Each row has a name. Each question is about the rows just above it.

Columns, left to right: C Y H S
J_344: 4, -13, 0, -25
J_841: 21, 8, -12, -8
J_627: 26, -21, -4, -10
J_137: 26, -21, -43, -10
J_49: 4, -13, -51, -25
J_768: 13, -47, -51, -27
21, 26, 26, 4 is in which column, read top down?	C
Which column holds -8, -10, -10, -25, -27 top down?	S
Which column holds this, read top down? -4, -43	H
8, -21, -21 is in which column, read top down?	Y
Is -47, 13 printed in one of the named rows, side by side and in this order?	no
Which column holds this, read top down? -8, -10	S
Is -43, -10 printed in one of the named rows, side by side and in this order?	yes

Columns, left to right: Z A D W R
J_958: -1, 7, 29, -33, 55
J_543: -10, 36, -33, 18, -6
J_106: -4, 19, 7, -4, -8
J_271: 18, -17, 49, 14, -2
J_313: 1, -22, 27, 26, 28
Is -4, -9 printed in one of the named rows, side by side and in this order?	no
Does one of the named rows hold 1, -22, 27, 26, 29 side by side, in this order?	no
Among the named rows, does one hold 29, 7, -1 next to each other, in this order?	no

Columns, left to right: M B V P
J_93: 42, 12, 20, -3
J_125: 42, -10, 20, -3
J_406: -5, -52, -3, -6
J_999: 31, -10, 1, 6
J_377: -7, 8, -36, -4
Is -52, -3, -5 printed in one of the named rows, side by side and in this order?	no
-3, -6 is in which column, read top down?	P
Is -7, 7, -36, -4 printed in one of the named rows, side by side and in this order?	no
Is -5, -52, -4 printed in one of the named rows, side by side and in this order?	no
Does one of the named rows hold -10, 20, -3 side by side, in this order?	yes
Which column holds -52, -10 top down?	B
Is 20, -3 printed in one of the named rows, side by side and in this order?	yes

Columns, left to right: F J N U G L K E
J_615: -7, 1, 6, -10, 31, -3, -6, -4
J_196: -7, 0, -19, 10, -8, 4, 10, -9
J_188: 5, 2, -42, 4, 8, 6, 2, 14
J_287: 12, 12, 12, 11, -12, 4, 10, 12
J_844: 1, -1, -3, 5, 51, -5, -3, 26
J_389: 8, -6, -7, 18, 20, -2, -10, -13
14, 12, 26, -13 is in which column, read top down?	E
Which column holds this, read top down? -7, -7, 5, 12, 1	F
Does one of the named rows hold -10, 31, -3, -5 side by side, in this order?	no
Is 10, -8 printed in one of the named rows, side by side and in this order?	yes
Is 10, -8, 4, 10 printed in one of the named rows, side by side and in this order?	yes

Columns, left to right: dem Rigug Zini kis tofeg vis Zem
J_561: 47, 10, 17, 47, 10, 0, 1
J_64: 47, 10, 17, 47, 10, 15, 15
J_769: 47, 10, 17, 47, 6, 19, 19
J_391: -6, 21, 4, -6, 20, 7, 7
J_646: 25, -14, 39, 26, -14, 42, 42
J_981: -18, 30, -6, -18, 30, -3, -2
J_25: -14, 25, -1, -14, 25, 2, 3
J_399: 28, 4, 22, 28, 4, 23, 23
J_405: 19, 6, 19, 19, 6, 21, 21
J_753: 36, -6, 32, 36, -6, 33, 32
Is -18, 30, -6 printed in one of the named rows, side by side and in this order?	yes
10, 10, 10, 21, -14, 30, 25, 4 is in which column, read top down?	Rigug

Columns, left to right: futu nefak Sopim gumo zif Sed nov
J_621: 43, 43, 45, -47, -39, 44, -45
J_99: -46, -45, 47, -46, 46, -44, -46
J_256: 46, 45, -47, 48, -47, 45, 48
Among the named rows, does one hold -46, 45, 48 next to each other, in this order?	no
43, -46 is in which column, read top down?	futu
47, -47 is in which column, read top down?	Sopim

Columns, left to right: das bunu muniz Fifiz Leta zeso
J_151: 27, -38, 1, 39, -36, 0
J_190: 27, -38, 1, 4, 8, -12
J_278: 27, -38, 1, 4, 19, -40
Is -36, 0 printed in one of the named rows, side by side and in this order?	yes
0, -12 is in which column, read top down?	zeso
Which column holds this, read top down? -12, -40	zeso
Among the named rows, does one hold 1, 4 next to each other, in this order?	yes
Whose row is 27, -38, 1, 4, 8, -12?	J_190
Where do 27, -38, 1, 4, 19, -40 appear?	J_278

Columns, left to right: Gafu Satul ninuz geteg norem Bepef Nufe gule kevi
J_210: 45, -29, -44, 46, 46, 31, -29, -44, 47
J_444: -45, -49, 44, -39, -37, 48, -50, 44, -35
J_972: 44, 48, -44, 37, 35, -46, 50, -43, 33
Which column holds -50, 50 top down?	Nufe
Is 33, -43, 50, -46 printed in one of the named rows, side by side and in this order?	no
-35, 33 is in which column, read top down?	kevi

Columns, left to right: latof fusu fav vaz lefug lev tek nav zuteb Buta
J_209: -13, -22, -31, -39, 30, -22, 12, -11, -27, -13
J_390: 13, 23, 31, 40, -31, 22, -12, 41, 27, 13
J_98: -13, -22, -31, -39, 30, -22, 12, -40, -27, -13
Among the named rows, does one hold -22, -31 next to each other, in this order?	yes
Among the named rows, does one hold 30, -39, -31 next to each other, in this order?	no

Columns, left to right: zikod Viv noges dil Rut tenuv bet Midud mive lito
J_787: -7, 1, -4, 7, 5, -1, 1, -1, 1, -2
J_985: 14, 15, -1, -9, -3, 3, 1, 1, 3, 0
J_409: -6, 15, 2, -10, 3, 2, -1, -6, 3, 6
J_770: 0, -1, -2, -6, -1, -3, 2, 10, -2, 3
J_680: -6, -10, -4, -5, 1, -3, 1, -11, 1, 1
J_524: 13, 9, 5, -2, -3, -2, 0, -6, 8, 2
J_910: -12, 27, -7, -7, -3, 2, -1, -8, 2, -1
J_751: -9, 26, -9, 3, 5, 0, -5, -3, 1, -10
J_526: 1, -13, 3, 17, -1, -2, -1, -12, -2, 2
J_286: 0, -1, -2, -6, -1, -3, 2, 10, -2, -10
J_173: -12, 41, 5, -6, -2, 2, 2, 2, 6, -6
J_415: 3, -2, -4, -3, 5, 0, 2, -7, -2, -9
Among the named rows, does one hold 3, 10 next to each other, in this order?	no
Does one of the named rows hold 0, -2 side by side, in this order?	no
Which column holds -9, 3, -2 top down?	noges
Which row holds 1, -13, 3, 17, -1, -2, -1, -12, -2, 2?	J_526
1, -6, 10, -11, -6, -8, -3, -12, 10, 2 is in which column, read top down?	Midud

Columns, left to right: Veli Zevu Zeko Fodi
J_890: 9, -38, 6, -11
J_931: 15, -33, 7, -9
J_454: 15, -23, 7, -9
J_804: 2, -44, 1, 6
J_947: 12, -22, -7, -24
J_237: -2, 15, 30, -15
J_198: -42, 32, -6, 42
J_509: 2, -46, 9, 2
J_676: 20, -26, -10, -27
Which column holds this, read top down? 6, 7, 7, 1, -7, 30, -6, 9	Zeko
Among the named rows, does one hold 1, -44 next to each other, in this order?	no
Is 9, -38, 7 printed in one of the named rows, side by side and in this order?	no
Which column holds 15, 32 top down?	Zevu
Which column holds 7, 1, -7, 30, -6, 9 top down?	Zeko
Which column holds -6, 9 top down?	Zeko

Columns, left to right: nam Davu Roze gope Robuk labos lak rezed Tezan tisag
J_666: -32, 12, 34, -7, 23, 14, 29, 17, 19, -42
J_178: -26, -7, 33, -22, 33, -6, -34, 26, 25, -27
J_893: -32, 12, 34, -7, 23, 14, -34, -27, -30, -24
Which column holds 33, 34 top down?	Roze
Which column holds this, read top down? -34, -34	lak
Does one of the named rows hold 33, -6, -34, 26 side by side, in this order?	yes
Which column holds this, read top down? 17, 26	rezed
Does one of the named rows hold -7, 23, 14, -34, -27 side by side, in this order?	yes

Columns, left to right: meko sati domi Mibes mav kibo katuf segus
J_885: 16, 9, -12, -8, 4, 17, -23, -19
J_637: -45, -8, 2, -3, -27, -24, 34, 4
J_186: -45, -8, 2, -3, -27, -24, 34, -16
J_858: 30, -5, 14, -1, 4, -2, -16, 6
J_296: 27, -3, 2, -6, 21, -3, -22, 3
J_213: -22, 1, -4, -1, -22, -2, 23, -7
J_489: 30, -5, 14, -1, -11, -5, 10, -4
J_386: 13, 20, -7, 7, 3, 12, -18, 8
J_228: 1, 4, -1, 0, 5, -2, 6, 4
J_101: 2, -9, 12, -42, -28, 38, -23, -10
Among the named rows, does one hold 20, -7, 7, 3, 11 next to each other, in this order?	no
Is -24, -27, -3, 2, -8 printed in one of the named rows, side by side and in this order?	no
Is 0, 0, 5, -2, 6 printed in one of the named rows, side by side and in this order?	no
34, 34, -16, -22, 23, 10, -18, 6 is in which column, read top down?	katuf
Which column holds -8, -8, -5, -3 top down?	sati

Columns, left to right: Gosu Ris dif tuku nabe bez Konet
J_153: -23, 30, -9, -45, -36, -38, 24
J_215: -20, 25, -9, -44, -35, -37, 23
J_331: -1, -3, -4, 43, 34, 36, -24
J_372: -20, 26, -9, -43, -34, -36, 25
J_378: 22, -29, 8, 43, 34, 36, -20
J_724: 20, -25, 10, 44, 35, 37, -23
J_95: -21, 27, -9, -44, -35, -37, 24
J_21: 23, -31, 8, 43, 35, 36, -21
J_111: -23, 30, -4, -45, -36, -38, 24
J_569: -1, -3, -4, -14, -11, -10, 41
J_126: 20, -25, 9, 43, 34, -38, -24
Which column holds this, read top down? 36, 37, -37	bez
Whose row is -20, 25, -9, -44, -35, -37, 23?	J_215

Columns, left to right: pebaf kavo Sapi nenud mileg
J_453: -38, 34, 19, 4, -12
J_26: -40, 25, 16, -6, -15
J_856: -40, 32, 19, 2, -13
J_483: -8, -18, -8, -23, -6
Among the named rows, does one hold -18, -8 next to each other, in this order?	yes
Is -6, -15 printed in one of the named rows, side by side and in this order?	yes
Which column holds -12, -15, -13 top down?	mileg
Among the named rows, does one hold 4, 19 next to each other, in this order?	no
Which column holds this, read top down? 25, 32	kavo
Among the named rows, does one hold 17, -6 next to each other, in this order?	no
Which column holds this, read top down? 19, 16	Sapi

Columns, left to right: Sel piro fogad godel Gogu
J_310: -7, 14, -7, 18, 12
J_826: 15, -24, -4, 14, -9
J_830: 15, -24, -4, -3, -9
J_591: -1, 4, -19, 45, -4
J_894: -3, -1, -1, -7, -21
J_27: 17, -27, 4, -2, -4
J_322: -20, 23, -11, 7, -32
J_355: -17, 22, 0, -10, -9
J_805: 11, -13, 13, -17, 25
J_181: 6, -2, 14, -20, 33
Among the named rows, does one hold 18, 12 next to each other, in this order?	yes
Among the named rows, does one hold 15, -24, -4, 14, -9 next to each other, in this order?	yes
Which column holds this, read top down? 14, -24, -24, 4, -1	piro
Does one of the named rows hold 13, -17, 25 side by side, in this order?	yes

Columns, left to right: rezi Lifo lanot kulun rem sapu gor dezu zum rel
J_472: -20, -2, 7, 1, -28, 9, 26, 11, -9, 5
J_525: 7, -12, 14, -7, 16, 3, -18, 24, -4, 0
J_326: -18, -12, 27, 0, 34, 8, -20, 18, 18, -13
J_180: 31, 14, -6, 1, -1, 13, 1, -21, -14, -9
J_795: 14, -7, 11, 2, 45, -22, -10, -11, -16, -1
Which column holds this, read top down? 5, 0, -13	rel
Among the named rows, does one hold -22, -10, -11 next to each other, in this order?	yes
Which column holds this, read top down? -9, -4	zum

Columns, left to right: vokir romag kuvev loko Difo
J_874: 41, -18, 10, -29, 15
J_85: 40, -29, 25, -10, 12
J_519: 11, -20, 38, -34, 32
Does one of the named rows hold 12, -10, 25, -29, 40 side by side, in this order?	no
Does one of the named rows hold 41, -18 side by side, in this order?	yes

Columns, left to right: dav Mes Zik mugat Sizak Vizag noto Peka
J_474: 18, 35, -8, -14, -8, 21, -26, 11
J_61: 18, 35, -8, -14, 32, 21, -26, 11
J_96: 3, 15, -4, 12, -15, -14, 3, -12
J_746: -22, 5, -11, -11, 20, -10, 30, -11
J_401: -24, 11, -17, -23, -13, -11, 18, 27
J_385: 24, 4, 8, -19, 24, 43, -6, -15
Among the named rows, does one hold -14, 32, 21 next to each other, in this order?	yes
Does one of the named rows hold 3, -14, -15, 12 side by side, in this order?	no

Columns, left to right: buzar Turo Mil mase nemut Vigu Kur reb mudo
J_120: 1, -2, 2, -2, 17, -28, -25, -16, -1
J_516: 1, -2, 2, 1, 17, -28, -25, 21, 8
J_628: 1, -2, 2, -2, 17, -28, -25, 21, 8
J_949: -48, 13, 5, -15, 20, -4, -43, -24, 21
Which column holds -1, 8 top down?	mudo
Which column holds 1, 1, -48 top down?	buzar
Is -2, 2, -2, 17 printed in one of the named rows, side by side and in this order?	yes
Is 1, -3, 2, -2 printed in one of the named rows, side by side and in this order?	no
Does one of the named rows hold -24, 21 side by side, in this order?	yes
Which column holds this, read top down? 17, 17, 17	nemut
Does one of the named rows hold -28, -25 side by side, in this order?	yes

